Some points, each followed by its number:
array([  0, -27,  -4,  14, -18, -32,  21,  31,  42,  11, -11,  28,  35,  51,  -2,  37, -20,  20,   8, -34, -18, -13,  61,   0, -17, -31,  32, -31,   6,   4,  36,  -8]) 0
array([  6, -10,  -2,   5,  49,  -3,  -2,  29,  51,  33,  41, -15,  28,  -5, -51,   4,  17, -19,  28,  22,  -2, -60, -39,  51, -22,  -3,  -3,  16, -25, -31,  19,   3]) 1
array([ 30, -30, -29,  13,   5, -19,  13,  -7,   3,   2,  23,   3,   1, -16, -17, -15,  -8,  -3, -18,  -9,  23,  -8,   7,  -6, -46,   5, -16,   5,  18,  -8,  20, -19]) 2
array([  0,   9,  19,  37,  -1, -37,  27, -12, -45, -50, -16,  50,  24,  -1,  36,  11,  32,  52,  32, -18,  27,  18,   2, -37,  -2,  23, -25, -20,  15,  26,  -9,   0]) 3
array([-16,  -4, -11,  -4,  14,  14,  12,  17,  12, -13, -25,  12,  26,  18,   5,  24, -47,   0,  -8,  -9, -32,   1,  -4,  32,   4, -30,  28,  -1,  47,  12,  15,   8]) 4
array([-28, -14,  -6,  -4,  -8, -31, -29,  10,  20, -10,   2,   3,  14,  22,   1,  22, -47, -29, -19,   4, -31,  -6,  22,  28, -11, -41,  22,  36, -15,  38,  -6,   0]) 5
array([-23,  41,   4,   4,  -9, -11, -18,  11,   4,  16,  15, -16,  13,  -9,  49,  24,  15,  -3,  20, -38,   8, -10,  21,  -1,  -9,   2,   0,  -1, -20,  11, -12,   1]) 6
array([-38,   3, -45, -24,  24, -30, -43,  -8, -29,  -2,  33, -11, -10,   9, -10, -10, -36, -34,   4,  26,   6,  -2, -15,  27, -45, -57,  38,  95,   2, -15,  -5,  21]) 7
array([-18,  31, -22, -32, -21,   6, -35,  23,  43,  56,  -9, -48,  11, -10, -47,   6,  27,  28, -32,  57, -64, -22,   6,  43,  16, -63,  17, -15, -49,  39,  -8,   1]) 8
array([ 26,  -7,  -3,   3, -36, -12, -29, -19,   2,  -3,  13,   0,  -4,  -2,   7,   1, -14, -32,  16,   1, -41,   9,   1,  17,  23,  33,  17,  34,  -7,  19,   3, -13]) 9
array([-20, -23,  51, -48, -16,  11, -42, -27, -18, -40,   7, -23,  -5,  20, -12, -28, -26, -24,  16, -74,  12,  37,  -4, -36,  43,   4,  11,  56,  13,   5, -41, -46]) 10
array([-11, -27,  25,  11,   6, -43,   9, -65,  14, -33,   2, -30, -25,  19,  21, -46,  -1,  25,  47,  51, -77,  16,  -6,   1,  43, -17,  75,  45,  -1, -30,  11, -13]) 11
array([ 14,  44,  -7,  18,  -3,  12,  17,  15,  28,  24,  -5, -53,  -1, -22,  11, -27,  -6, -21, -16,  86, -12,  -1,  12,  38,  -7, -21,  -1,  14,  19,   0,  43,   5]) 12
array([  0,  27,  -3, -35, -14,  25, -17, -23, -22, -14, -12, -19, -31,  47, -15, -66, -12, -48, -11,  27,  47,  40,  11, -14,  32,   4,  34,  44,  16, -22,  27,  -8]) 13
array([ 19, -15,  -9,   4, -23,  19, -22,   8, -18, -21,  19,  38, -14, -51,  13, -21,  35,  -1,  26, -17,  14,  80, -23,  19,  -6,  -1, -24, -13,  30,  26,  40,  81]) 14
array([ -8, -24,   3,  16,  -7, -17, -28, -19,  32, -23,  23, -33, -16, -34,  28, -30,   1, -30,  -1,   6,  -9,  -5,  20, -10,  31,  13,  23, -11, -37,  50,  -1,  10]) 15
array([ 20, -17,  15,  22,   6, -18, -38,  -8, -21, -43,   2, -34,   3,  16, -19, -51,  39, -29, -17, -45,  61,   4,   0, -90,  34,  -6, -30,  29,  47,  -2, -13,  -1]) 16
array([  2, -21, -54,  -4,  36,  17,  17, -30,   1, -20, -16,  14, -13, -19,  57,  -8,   4, -23, -13,  33,  18, -20,   0, -33,  -9, -12,  29, -81,   8,  39,   8,  35]) 17
array([ -5,  -5, -17,  -9, -33, -17,   7,  -8,  -4,   4,  12,  -5, -20,  13,  12,  -4,  -8,  27,   6, -22, -54, -11,  15,  -4, -13,  15,  12,   2,  -8, -18, -12,  11]) 18
array([ 23, -34, -26,  35, -18, -34,   1,  10,  -7,   8,  38,  20,   6,  45,   9,  31, -11, -50, -15, -29,  -1,  10,  19,  19, -26,  20,  -6,  14,  41,  -6,  49,  24]) 19
array([ -2,  17, -40, -16, -27,  26,  -8,  14, -40,   5,  17,  22,  21, -48,  34,  24, -14,   2,  31, -19,  54,  30,  21,  -2, -18,  36,  18, -40,   8,  53,  15,   8]) 20
array([ 26,  -3,  -3,   4, -37, -13, -30, -19,   4,  -4,  13,   1,  -5,  -2,   7,   2, -14, -32,  15,   2, -40,   7,   1,  17,  23,  32,  19,  34, -11,  17,   6, -15]) 21
array([-23,  38,   6,   5, -10, -12, -21,  13,   1,  17,  17, -15,  14,  -6,  48,  25,  14,  -5,  21, -37,   7, -10,  22,  -2,  -9,   2,  -1,   0, -17,  12, -12,   2]) 22
array([-11,  31,  -3, -32, -10,  -3, -15,   7, -29,  15, -28,  17, -10,  49, -19, -15,  10,  -5,  11,  31,   3,   6,   2,  11,  24,   3,  -1,  31, -22,   8,   5, -12]) 23
array([ -6,  20, -20,   0,  -3,  31,  12,  43, -41,  29, -18,  32, -16, -47,  22,  45, -47,  11,  10, -32,  48,   9,  28,  -2, -29,  15, -23,  -1,   1,   4,   8, -26]) 24
array([ 23, -23, -11,  18,   7,   2,  18,   4,  -5, -18,  14,  -5,   3, -20, -38, -21,   0,  12,  -6,  12,  10,  -9, -15,   0,  -8,   7,  -9,   1,  22,  -3,  18,  -8]) 25
array([ 20, -14,  -7,   2, -24,  19, -24,   7, -21, -23,  19,  40, -14, -51,  14, -23,  36,   1,  27, -18,  13,  81, -27,  17,  -9,  -1, -27, -14,  31,  28,  39,  82]) 26
array([-13,   7,  -9,  20,  -8, -12, -10,  21,  25, -23,  33, -29,  37,  49,  -4,  16,  -9, -33,  -2,  -6, -31, -44,   3,  21,  10, -10,  47,   0,  17,  13,  13,  29]) 27
array([-21, -39, -40, -25,  35, -13, -15,   7,  -8,  57, -73, -26, -18,   8, -11, -11, -10, -25, -70,  66,  23,  21,  23, -71,  25, -16, -62, -19,  34,   2, -32,  32]) 28
array([-28,  14, -21,  17,  27,  -8, -14,   1, -18,  30,  12, -16,  33, -51,   8,  14,   8,   9,  14,  12,  82,  34,  12,  -6,  15,  12,  31,  -7,   4,  21,  18,   3]) 29
array([ 45, -42,  50,  25,   0,  -2,  13,   7,  16,   4, -26,  11,   7,  10,   4,  40,  -7, -26,  33,  21, -17, -21,  12, -39,  24,  -8, -14,  -6,  -3,  -4,  -2, -43]) 30
array([ 23,  10,  10,   1,  25,  -6,  21, -26,  38,   6, -22,  26,  28,  10,  21,  21, -27, -16, -27,  -8, -35,  -2, -32,  35, -43,  14, -28,  20,  38, -55, -26, -11]) 31
array([  9,  24,  -8,  10,  -2,  -5,   4,  20,   7,   8,  -2,  22,   4,  -2,  17,  13,  -7,  -4,  16, -27, -23, -29,  -9,  20, -21,  35, -29,  21,  -4, -28, -11,  11]) 32
array([ 58,  35,  28, -15, -55,  26,  -7,  16,  35, -10, -11,  68,  32,  20,   7,  51,  12, -21, -35, -48, -16, -18,  -4,   3, -84, -23, -57, -37, -19,   1, -43,   9]) 33
array([  3,  19,  33, -39,  -9,  31,   1,  15,  22,  -8,   5,  21,  44,   6, -11,  16,  20,  17,  47,   0,   6,   1, -21,  -4, -34, -34,   9, -30,  -7, -14, -26,  24]) 34
array([ 12, -26,  15,  24,  25, -20, -13, -15, -17, -31,  10,  23,  29,   9, -45,  21,  30,  24, -21, -68,   6, -19, -45, -11,  23,  14,  -9,   4,   7,   5, -36, -25]) 35
array([ 10,  11,  -8,  22, -18, -11,  -2,  -1, -21, -16, -28,  -5,  -3, -26,  42, -19,   7,   7,  33,  31,  -8,  19,  14, -41,  19,   6,  -6,   4,  31,  10,   5,  23]) 36
array([ -1, -25,   8, -38, -24,   2,   0, -25,  31,   7,  39, -12,  36,  36, -15,  11,   9, -17, -20,   4,  -8,  17,  -8,  -7, -31,  13,  11, -49,   2, -13, -33,  43]) 37
array([-48, -29, -23,  13, -31, -40, -19,  40,  17,  -4,  32, -21,   1,   3, -31,  15, -77, -11, -62, -16, -53,   5,  30,  63, -25, -17,  -4,  53,  -1,  28,   0,  30]) 38
array([ 28, -42, -14,  42, -17,   5,  44,  23,  18,  13, -29,  16, -25,   3, -16,  20, -35,  29, -37, -28, -29, -17,  37, -18,  20,  30,  -3, -43,  13, -23,  24, -11]) 39
array([-11,  19,   1,  -5,  10, -17,  27, -32,  -7,  -6,  -6,  23,  -7,  29,   8, -12, -11,  21, -15,  -1,   7,  10,   3,  26, -23,   6,  13,  20, -10, -25,   8, -30]) 40
array([-16, -47,  24,  14,  12,   6,  34,  -7,  -8, -59,  16,   4, -10, -19,  -6, -23,  13,  34,  -4, -22,  55,   0,   6, -68,  -3,  -1,  -5, -64,  -8,   8, -20,  26]) 41
array([ -1, -26,  -6,  15, -18, -33,  21,  32,  42,  11, -11,  32,  34,  52,   0,  38, -21,  20,  10, -31, -19, -12,  62,  -1, -18, -32,  32, -30,   4,   7,  37,  -8]) 42
array([ -9, -12,  33,   2,   9,  -2,  12,  -3,  17, -19,  -5,  -4,  -7,  18, -30, -18,   4,  13,  -8,  19, -24, -12, -18,  10,  17,  -5,  -9,  10, -19, -15, -15,  -6]) 43
array([-39, -16, -34, -34,  24,  -4,   3,   4,  24,  36,  12, -11,  13, -21, -20,  19,  -8,  45, -18,  -9, -35, -28,  -8,  30, -21,  -9,   8, -35, -29,  14, -29,   0]) 44
array([ -8,  -1,  -6,   6, -12,  15,  18,  27,   3,  -6, -19,  20,  -8,  46,  16,  27, -24,  -4,  14, -25, -39, -34,  18,   4,  29,  19,  32, -30,   2,  -5,  13,  14]) 45
array([-45,   6,  13,   8,  17,   7,  -6,  64,   7,   8, -16,  15,  17,  38, -26,  41, -28,   8,  -9, -21, -25,   5,  -7,  48,   0, -57,   7,  28,  25, -25,  11,  53]) 46
array([ 17, -13,  -8,   5, -20,  19, -23,   7, -19, -20,  19,  40, -17, -51,  13, -24,  38,  -1,  27, -17,  14,  80, -25,  17,  -4,  -1, -25, -14,  29,  29,  37,  81]) 47
array([-24,  40,   2,   3, -11, -10, -22,  14,   2,  16,  14, -16,  14,  -5,  46,  27,  12,  -7,  20, -37,   7,  -9,  21,  -3,  -9,   0,   0,   2, -16,  12, -13,   5]) 48
array([  8,  -6,   4, -13,   1,  28,  11,   8,   3,   5,  -4,  -3,  16,  -9, -14,  28, -16,  -6, -47, -16,   8,   2, -11,  -1, -22,   1, -35, -31,  26,   7, -22,  -7]) 49
array([ -6,  18,  17, -51,   9,  12, -38, -13, -36, -18, -12,  13,   1,  64,  -6, -16,  14, -29,  47, -30,  19,   3, -22, -19,  35, -13,  27,  45,   4,  -7, -10, -30]) 50
array([-16,  31, -19, -31, -22,   7, -37,  24,  41,  57,  -9, -48,  10, -11, -46,   5,  23,  25, -33,  58, -66, -22,   4,  43,  13, -65,  16, -12, -47,  40,  -8,   0]) 51
array([ 14,   0,   7,  -5,  -4, -23,  19,   0,  -8,   3, -28,  39,  36,   4,  11,  18,  21,  41,  17, -28,   0,  31,  12,   8, -11,   0, -34, -14,  30,  35,  20, -43]) 52
array([-14,  29,  -2, -33,  -9,  -3, -17,   8, -30,  17, -29,  20,  -9,  51, -20, -14,   7,  -5,  10,  29,   0,   6,   1,  11,  24,   1,  -3,  32, -23,  10,   4, -12]) 53
array([  7, -11,  -5, -52,   3, -11,  14, -11,  35, -26, -15,  27,   1,  17, -18, -42,  -1,  50,   6, -21, -68, -33, -14,   6, -62, -44, -24,   5,  -8, -16, -33, -19]) 54
array([ 24,  -7, -45, -15, -16, -13,  -6, -12, -16,  -5,  -1,  47, -16,  21,  11,  -6,   2,  -9,   7, -20, -15, -20,   4,  -7, -26,  20,   6,  -1, -11,   5,   3,   3]) 55
array([-42,  -6,   6, -28,  37,   1,   7,  -6,   0,  19,  -4, -21,   3,  -4,  36,  11, -28,   0,  40,   3, -12,   5,  -3,   3,   9,   7,  11,  14,  13, -18, -17,  -6]) 56
array([ 24, -41,   4,  -8,   8, -12,  19,  -3, -26, -14,  54,  22,   6,  32, -20,  20,  -1,  -9,  31, -33,   4, -33, -12,  17, -34,   3,  -5,  13,  -2,  10,  22, -56]) 57
array([-41,  13, -11,  33,  19,  15, -14,  57, -28,  27,   9, -51, -11, -78,   3,  10,  -4,  21,  17, -12,  65, -11,  31, -26,  37,   2,  -3,  -6, -15,  37,  16,  -5]) 58
array([ 45, -40,  50,  26,  -1,  -1,  11,   6,  15,   6, -27,  10,   6,  10,   4,  42, -10, -28,  34,  23, -18, -23,  13, -40,  24,  -8, -13,  -3,  -2,  -6,  -2, -43]) 59
array([ 45,  -8,  10,  -2, -38,  11,   6, -13,  16, -20, -27,  36,   0, -24,   4,  17, -21,  10,   0,   2, -56,   7,  -8,  -2, -23, -17,  -8,  -2,  11, -10, -16,  -7]) 60
array([-23, -14, -15,  -1,  -2,   9, -37,  36,  -8,  13, -15,  31,  -4,  39, -29,  36,  11, -11, -40, -27,  -6,  38, -11,  17,  12, -60,   8,  -8,  23,  -3,  11,  89]) 61
array([ 24, -20, -13,  16,  10,   5,  17,   4,  -3, -19,  10,  -3,   3, -21, -40, -25,  -3,  13,  -6,  13,  12, -11, -17,  -1,  -7,   9, -12,   1,  20,  -4,  18,  -5]) 62
array([-10,  36, -27,   9,  18, -20, -12, -55,  -4, -21, -28,  -8,  28,  38, -10,  19, -37, -18, -31,  63, -35, -45, -26,  14,  36,  -9, 100,  42,  -9,   3, -35, -38]) 63
array([-24,  30, -18, -12,  21,   1, -17,  -8, -18, -16,  -4, -12,  17, -17, -16, -18,  15,  24,  -8,   8,  -6,   2, -39,  23,  11,  -9,   3,  19,  12,  19, -19,   7]) 64
array([ 37, -22, -18,  40,   0,  -2, -11,  -8,   2,  -4,  35, -28, -30, -42,  18, -17,  19, -25, -14, -22,  18,   3,   1, -26, -24, -18, -16,   6,  29, -20,  23,  20]) 65
array([  8,  16,  18,  13,  -3, -13,   0, -17,   4, -19, -11, -18,  22,  22, -29,  -2,  32,  31, -49,  -5, -26,  -5, -20,   3,  10, -31, -10,   0,  15,  12, -20, -22]) 66
array([ 20,   6,   6,  17,  15,  17,  28, -29,  15,   3, -27,  24,   0, -31,  37,   8, -12,   6,   8,   3,   4,  31,  -9,   7,   8,  31,  14, -19,  23, -29,  10,   0]) 67
array([-14,  -7,   1, -17,  14,  39,  30,  18,  -4,  21,  19, -68, -30,  23,  -6,  -8, -28, -28, -27,  25,  11, -12,   8,  -6,  -6, -18,  -2,  -9,  33, -41,  19,   6]) 68
array([ 14,  45, -23,   2, -38,  38, -14,  44, -41,  27,   0,  39,  26, -40,  13,  60,   6,   1,  21, -29,  67,  12,  18, -15, -23,  16,  -7, -39,  -6,  26,   4,  21]) 69
array([ 30,  17,  23,  57, -22,  -4,  40,  14,  10,   7,  19,  16,   6,  19, -39,  47,  43,  28, -45,  60,  -9, -37,   1,  45, -27, -43,   4, -45, -56,  15,  34, -10]) 70
array([ 18,   5,  21,  -7,  15,   3,  26, -40,   6, -10,   5,  -9,   7, -49,  48, -26,  21,   8,  38,   0,  13,   5, -12, -12,   8,  75, -33, -30,  -5,  22, -16, -47]) 71
array([ 36, -23, -20,  36,  -2,  -2, -10,  -9,   2,   0,  35, -30, -30, -41,  18, -17,  18, -30, -17, -23,  19,   1,   1, -28, -28, -15, -14,   5,  30, -16,  23,  17]) 72
array([ 38, -20, -14,  50,   0, -27, -38,  -6,   9,   3, -29,   3, -28,   0, -19,   3,  25, -18, -28,   7, -33, -42, -11, -38,  42, -18,   0,  17, -17, -10, -12,  13]) 73
array([ -5,  13,  32,  -3,   1, -15, -44, -10,  18,  -6, -11, -28,  16,  -2, -20, -44,  16, -18,  18,  -8,  33,  32,  -4, -34,  34,  -6,   5,  59,  12, -26, -18,   0]) 74
array([-23, -29,  -7, -10,  18, -11,   3,  41,  19,   9, -21,  51,  13,  41, -22,  17, -14,  -4,  -4, -25,   4,  -3,  14,  23,   1,  -1, -20, -17, -11,  20,  16,  20]) 75
array([ -1,  15,   7,  12,   8,  13,  21,   5,  19,  -7,  -4, -37,  -3, -38,  28,  -8, -12,  12,  -5,  18,  -5,  -4,  15,  -3, -19, -41,   0,  -9,  18,   7,  10, -14]) 76
Which three points above are nearest to each new point? Their numbers follow each, nearest first.
array([ 19,  13, -64, -32,   1,  -1,   9,   4, -18,  66, -28, -13, -11,  14,  32,  14,  -5, -20,  18, 100, -30,  -7,  29,   6, -33, -58,   9,  -1,  24,  17,  48, -10]) -> 12 76 23
array([-19,  24,  -8, -14,  18, -12,   6, -41, -26,   7,  14, -22,   8,  19,  -1,  -3,   2,  10, -21,  15,  19,   5, -15,   4, -13,   5,  31,  24,   3, -25, -24, -25]) -> 40 64 56
array([  1,  26,  -2, -32, -14,  23, -17, -24, -21, -14, -10, -21, -33,  46, -17, -67, -14, -48, -10,  24,  49,  39,  10, -14,  29,   5,  35,  47,  16, -23,  28, -10]) -> 13 23 74
array([-20, -39, -40, -26,  35, -14, -17,   4,  -8,  62, -72, -30, -19,   5, -15, -11, -10, -24, -73,  65,  22,  21,  24, -69,  25, -15, -59, -17,  30,   5, -32,  29]) -> 28 49 68
array([-18,  -4, -11,  -4,  18,  12,  13,  17,   8, -13, -25,  11,  24,  19,   5,  26, -47,   2,  -8,  -9, -29,   5,  -2,  31,   5, -30,  27,  -3,  48,  11,  16,   3]) -> 4 46 45
array([-38,   2, -43, -22,  25, -31, -43,  -9, -30,  -5,  35, -11, -12,   7, -10,  -7, -37, -33,   5,  26,   4,   1, -16,  28, -44, -57,  35,  94,   1, -15,  -6,  21]) -> 7 5 64
array([-11, -23,   1,  17,  -6, -19, -29, -22,  36, -29,  22, -30, -15, -31,  28, -31,   2, -29,  -1,   9,  -9,  -5,  20, -11,  32,  14,  24, -14, -38,  51,  -2,  10]) -> 15 21 9
array([-15,  -5,  -1, -18,  12,  41,  26,  20,  -3,  22,  18, -66, -28,  25,  -4,  -9, -27, -30, -25,  26,  11, -17,  11,  -7,  -7, -16,  -5,  -9,  34, -39,  19,   4]) -> 68 76 49
array([-43,  -6,   7, -29,  39,  -1,  10,  -5,   0,  21,  -5, -19,   4,  -2,  39,  11, -26,  -1,  44,   2, -11,   6,  -2,   3,  10,   9,  12,  13,  12, -15, -18,  -6]) -> 56 48 22
array([-26, -14, -16,  -2,  -1,  11, -37,  34, -10,  15, -13,  34,  -6,  38, -30,  35,  10,  -9, -41, -27,  -6,  39, -10,  18,   9, -61,   5,  -8,  24,  -3,  11,  88]) -> 61 46 75
array([-45,  10,  15,   7,  15,   8,  -5,  63,  11,   7, -16,  13,  19,  39, -23,  40, -27,   8,  -6, -19, -23,   6,  -5,  46,   0, -60,   5,  26,  26, -26,  13,  52]) -> 46 4 61
array([ 38,  21,  18,  21,   4,   0,  19, -34,  -7,  23, -32,  29, -40, -53,  50, -16,  55,  39,  12, -34,  33,  14,  10, -43,   4,  46, -48, -31, -31, -24,  -8, -40]) -> 71 67 3
array([ -1,  13, -23,   5, -11, -30,  -9, -30,   7,   8,   4, -19,  13,  15,  12,   9,  -4,  15,  20,  18, -39, -44,  13, -24,  18,  13,  66,   6, -25, -13, -27, -19]) -> 18 21 9
array([ 36,  -2,   9,  -7,   2,  35, -24,  23,  14,  -2,  12,  21,  51, -15, -25,  28,  35, -39,  17,  10,  66,  -4, -23, -30, -24, -24, -11, -48,   3,  21,  -6,  33]) -> 34 49 69
array([ 27, -43, -13,  42, -17,   3,  44,  20,  18,  12, -30,  16, -26,   0, -15,  20, -36,  30, -35, -29, -26, -17,  39, -19,  22,  29,  -5, -44,  11, -23,  25, -10]) -> 39 45 0
array([ 36, -21, -15,  53,   2, -26, -36,  -4,  10,   4, -26,   5, -29,  -7, -16,   4,  28, -17, -25,  10, -36, -40,  -9, -35,  41, -19,   5,  18, -20,  -8, -11,  14]) -> 73 43 21
array([-17, -46,  26,  14,  11,   7,  31,  -4,  -8, -60,  14,   5, -12, -19,  -5, -26,  14,  35,  -3, -22,  58,  -1,   7, -69,  -2,  -3,  -3, -66, -10,   7, -18,  29]) -> 41 3 25
array([-44,   8,  14,   7,  16,   6,  -8,  63,  11,   7, -14,  14,  19,  38, -24,  41, -26,   6,  -6, -21, -22,   4,  -5,  46,  -2, -61,   2,  24,  24, -24,  12,  50]) -> 46 4 61
array([ 17,   9,  20,  -6,  14,   6,  24, -39,   7,  -9,   7,  -9,   8, -49,  49, -28,  22,  10,  36,  -1,  13,   4, -13, -10,   7,  76, -32, -29,  -7,  23, -15, -42]) -> 71 67 36
array([  2, -22, -19,  -3, -48,  21,  20,  18, -32,  17,  49, -15,  -8, -26,  -4,  17, -18,  16,  25, -11,  45,  26,  38, -31, -33,  10,  31, -33,  10, -16,  28,  24]) -> 20 2 69
array([-41,  11, -12,  34,  16,  15, -16,  55, -29,  24,  11, -52, -11, -78,   5,   8,  -3,  20,  17, -17,  65, -10,  31, -25,  38,   1,  -4,  -6, -15,  33,  16,  -4]) -> 58 29 6
array([-26,   2,   3,  -6,   9, -20,   7, -25, -20,  -4, -28,   5, -22,   5,  18,  -5, -19,  33,  -1,   5, -24,  15,  13,   7,  23, -10,  18,  29, -12,  11,  -6, -44]) -> 40 56 43
array([ 57,  -7, -21, -16, -27,   8,  20, -40,  41, -37,  -9,  38,  -2, -17,  17, -24, -24,  17,   0,  -7, -70,  -6, -15,   6, -65, -17,  19,  -7,  25, -33,  -9,   6]) -> 60 54 18
array([  0, -25,   9, -38, -23,   1,   0, -26,  34,   6,  37,  -9,  36,  37, -17,  10,  13, -16, -21,   1,  -7,  16, -11,  -6, -32,  14,   9, -50,   3, -12, -34,  45]) -> 37 49 34
array([ 30, -30, -31,  15,   5, -19,  12,  -7,   3,   5,  26,   5,   2, -15, -18, -15,  -5,  -3, -18,  -8,  23,  -8,  10,  -7, -46,   6, -15,   7,  20,  -9,  21, -19]) -> 2 25 62
array([ -3,  20,  31,  13,   1,  21,  -2,  -2,  -1, -17, -16,   3, -18,   4, -38,  -7, -14,  14, -18, -16,  -4,  -2, -23,  19,  37,   9,  15,  35, -18, -37, -11, -16]) -> 43 40 64
array([ 15,  44, -21,   0, -40,  40, -15,  47, -37,  23,   0,  38,  26, -40,  13,  61,   4,   0,  21, -33,  65,  13,  16, -15, -26,  13,  -7, -40,  -6,  27,   5,  22]) -> 69 20 24
array([ 21,   8,   6,  19,  14,  17,  27, -27,  15,   2, -28,  25,  -3, -32,  37,   8, -14,   7,   5,   1,   4,  30, -12,   8,   7,  30,  15, -19,  21, -31,  10,   1]) -> 67 40 60
array([  6,  -9,   0,   5,  47,  -2,  -2,  30,  47,  33,  41, -14,  27,  -4, -49,   5,  17, -19,  29,  21,  -1, -59, -39,  52, -21,  -2,  -1,  14, -26, -31,  15,   1]) -> 1 43 62
array([  13,   31,   28,    3,   41,  -10,   38,  -56,   39,   15,  -37,  -15,   15,  -26,   34,  -21,   38,   46,   -6,   -4,   40,  -40,   17,  -51,    6,   32,   -7,  -50,  -47,  -10,  -40, -106]) -> 71 40 67
array([ 57,  -6, -21,  -9, -27,   9,  22, -41,  41, -39, -10,  42,  -1, -18,  18, -27, -20,  18,  -1,  -4, -71,  -5, -13,   6, -64, -16,  17,  -6,  27, -32,  -8,   6]) -> 60 54 18
array([ -8, -13,  35,   0,  11,  -4,  18,  -4,  20, -23,  -6,  -4,  -7,  18, -32, -18,   4,  15,  -6,  20, -22, -11, -14,  11,  15,  -7,  -8,  10, -19, -17, -14,  -7]) -> 43 66 25
array([-10,  34, -27,   5,  19, -20, -16, -55,  -3, -19, -29,  -8,  29,  40, -11,  19, -35, -18, -32,  63, -34, -43, -26,  15,  36,  -8,  98,  39, -10,   3, -36, -35]) -> 63 5 64
array([-19,  27,  -8, -14,  18, -12,   6, -42, -25,   7,  12, -21,   7,  19,  -2,  -2,   2,   8, -21,  17,  21,   5, -16,   5, -13,   4,  27,  25,   3, -27, -20, -24]) -> 40 64 56
array([ 14,  43,  -9,  20,  -8,  13,  15,  14,  30,  23,  -6, -51,   0, -23,   8, -25,  -5, -19, -14,  89, -11,   0,  12,  38,  -9, -19,  -2,  13,  17,  -2,  47,   5]) -> 12 76 68
array([  6,  12,   7,  12,  24,  19,  22,  -8,   5,  19, -16,   9, -11,  20,  19,  13,  26,   0, -10, -25,  28,  -8,  -4, -20,  10,  16,   3, -36,   5, -47,   9,   9]) -> 67 40 49
array([  4, -19, -19,  -7, -48,  22,  19,  19, -31,  18,  47, -16,  -8, -29,  -4,  16, -17,  17,  25,  -9,  46,  26,  38, -32, -34,  10,  30, -34,   9, -16,  27,  23]) -> 20 2 69
array([  0,  13,  32,  -2,   3, -12, -47, -13,  16, -11,  -8, -26,  18,  -1, -19, -45,  14, -15,  15,  -9,  32,  32,  -4, -32,  34,  -6,   3,  55,  12, -24, -20,   3]) -> 74 16 50
array([  9,  14,  19,  14,  -3, -12,   1, -17,   2, -18,  -9, -20,  20,  23, -29,  -1,  33,  33, -51,  -5, -25,  -6, -20,   5,  12, -31,  -9,  -2,  13,   8, -17, -20]) -> 66 43 64
array([-21,  -5,  49,  19,  -7, -74,  -2, -32,  26, -21,  19, -11,  -7,  62, -16, -37,  35,  12,   5,  26, -47,  -8,   1,  23,  29,  12,   5,  46, -55,  -8,  -9, -14]) -> 43 11 40
array([-11,  -7,   0, -17,  14,  39,  31,  17,  -2,  22,  16, -66, -28,  27,  -6, -10, -27, -29, -26,  25,  14, -13,  12,  -9,  -7, -17,  -4,  -8,  33, -40,  20,   5]) -> 68 76 25
array([-29, -13,  -8,  -3,  -8, -31, -27,  12,  17,  -7,   3,   4,  15,  24,  -3,  25, -45, -28, -19,   3, -30,  -8,  25,  29, -11, -45,  26,  36, -15,  38,  -5,  -1]) -> 5 4 38
array([-14,  -8,  36,  46,  12, -17,  19,   4, -13, -51,  39,  11,  27,  -2, -21,  -3,  24,  40,  22, -71,  25, -11, -38, -10,  18,  77,  -8,  -1,   7, -39, -28,  26]) -> 35 3 32
array([ 25,   7,   8,   1,  27,  -5,  19, -26,  39,  10, -21,  28,  23,   9,  20,  21, -29, -19, -29, -10, -36,  -2, -32,  35, -45,  16, -27,  20,  34, -52, -26, -10]) -> 31 32 60
array([  1,   5, -36,   6,  22,  -3, -36,  -7, -22, -25,  17,  27, -28, -11,  13, -27,  -6, -56,  12,  16,  20,   0, -29,  27, -13, -15,  17,  58,  -7,   4,  21,  42]) -> 7 55 64
array([-14,  -5,   0, -16,  12,  40,  27,  16,  -4,  21,  16, -66, -29,  23,  -5,  -9, -27, -30, -25,  26,   9, -14,  10,  -6,  -5, -16,  -3,  -7,  32, -40,  17,   3]) -> 68 76 49
array([  4,  19,  24, -27,  -2,   9,  45, -39,  -5,  23,  -4, -29,  10, -19,  29, -20,  66,  82,  34, -27,  20,  -5,  10, -61,  12,  60, -20, -82, -15,  -7, -33, -57]) -> 71 3 41
array([ 18,   6,  28,  -3,  -9,   3,  19, -10,  -4, -32, -10,  39,  12,  32, -14,   0,  -1,  -5,   9,  19, -33,  -2, -34,  35,   8,  36, -17,  10,  -4,   3,  -9,  -9]) -> 43 32 40
